(in the rows, 128 means zero)
X: rows in 3 groups, each row roughly a mix of its group's directions
X (77 x 10)
[[151 126 120 134 125 185 124 145 109 150]
 [106  88 142 146 107 141 140 103 143 157]
 [136 106  73 124 126 161 135 125 122 113]
 [182 120 107 105 131 118 109 104 134 121]
 [146 135 122 154 138 132 153 135  90 170]
 [104 104 140 154 105  99 131 114 165 138]
 [164 122 104 115 147 118  90 158 138 139]
 [106 155 123 131 160 152 160 147 148 149]
 [ 92 133 135 112 141 171 142 133 162 133]
 [113 112 148 170 162 105 131 141 144 111]
 [163 142 127 143 170 142 136  97 111 114]
 [ 98 106 132 115 122 175 118 104 149 116]
 [154 145 160 133 132 155 115 159 107 154]
 [158 114 136 128 110 123 107 126  99  81]
 [125 114  83 129  91 150 148 150 125 136]
 [117 102 107 150 134 161 121  82 117 128]
 [ 79 122 108 142 118 121 156 157 113 133]
 [173 130 120  97 123 108 104  97 121 123]
 [105 148 106 112 152 161 155 140 118 156]
 [146  95 121 174  99 114 133 146 130 119]
 [140 152 139 138 152 147 160 166 119 103]
 [156 138 103 124 156 158 140 117  97 103]
 [142 135 151 101 116 131 116 157 127  79]
 [126 161 163 104 134 142 107 141 118 163]
 [138  90 100 162 117 119 148 127 136  97]
 [156 143 113 162 146 101 148 137  97 142]
 [122 103 116 162 138 166 140  94 114 128]
 [ 91 144 144  99  97 151 130 146 115 148]
 [ 81 125 139 130  94 148 151 106 132 139]
 [149 149  98 142 142  86 122 123 105 151]
 [146 119  73 111 141 154 127 130 115 109]
 [107 132 115 113  70 132 136 136 104 137]
 [117  94 127 156 128 170 139  95 121 125]
 [146 150 136  94 118  99 104 156 127 100]
 [163 116 120 147 122 119 113 115  87  95]
 [154 113 119 115 156 117 105 113 164  97]
 [113 159 119 136 162 140 161 149 142 154]
 [137 131 148 130 148  73 115 107 104 124]
 [143 132 168 148 114 151 120 159 119 160]
 [170 129 145 169 155 139 139 114 116 121]
 [152 144 120 127 145 145 122 140 101  76]
 [161 140 127 145 170 129 139  97 115 107]
 [ 92 127 149 113 115  93 108 120 138  94]
 [109  94 156 147 108 139 155 122 146 156]
 [123 142 117 103 137 106 146 135 101  79]
 [133 152 118 101 181 135 135 115 117 149]
 [154 116 111 147 137 120 151 139 106  80]
 [152  98  83 150 137 149 129 109 141 123]
 [ 80 143 154 110  97 125 149 131 116 123]
 [101 148 136 101  87 117 128 121  94 139]
 [161 130 117 124 122 110  98 123  95  90]
 [ 97 148 156 114 176 119 121 119 138 120]
 [108 144 147 104 103 131 139 169  97 116]
 [166 134 154 147 161 158 120 119 146 140]
 [145 115 103 109 118  76 116 113 112 112]
 [168 135 121 102 106 110 114 102 100 140]
 [153 112 140 136 109 153 106 126 171 103]
 [158 118 131 159 154 125 110 101 156 152]
 [143  95 133 174 103 114 125 142 142 109]
 [103  98 108 126  87 134 120 148 151 147]
 [128  87 126 162 113 135 131  89 114 143]
 [157 111 114 143 113  99 103 103  94 120]
 [142 156 135  77 131 142 109  99 127 134]
 [ 97 148 111 120 133 150 158 143 102 160]
 [127 150 159 137 183 136 132 120 124 147]
 [152 151 171 146 141 156 133 132 103 144]
 [134 162 135  94 129  97 120 167 141 124]
 [123 106  86 111 103 138 130 164 119 109]
 [101 153 117 112 143 119 135 135 159 172]
 [156 136 116 130 124 110 140 119  80 162]
 [151 135 131 119 108  69 111 139 120 139]
 [124 100 113 136 108  80 118 131 132  95]
 [170 143 132 141 172 143 119 105 121 135]
 [140 140 125 137 145 152 161 109  92  94]
 [143 109  80 115 137 102 119 142 135  97]
 [152 139 117  81 148 112 107  98 129 119]
 [103 117 122 154  81 130 147 153 111 136]]
which group is each row in? (one row of each group first)
[ 89 133 141 125 146  78 129 125 108 118] => (50)
[126 153 109  83 145 121 129 138 101  98] => (129)
[148 140 155 111 120 123 131 169 124  87] => (107)

[135 116 112 115 122 143  88  99 112  89] => (107)
[137  86 134 165 112 140 136  98 107 127] => (107)
[160 129 109 118 153  97 118 154 117  95] => (129)
[172 133 113 143 163 156 132 116 108 118] => (129)
[134 146 124 134 118 165 151 136 101 171] => (50)
[110 124 141 141 145 181 160 136 138 117] => (107)
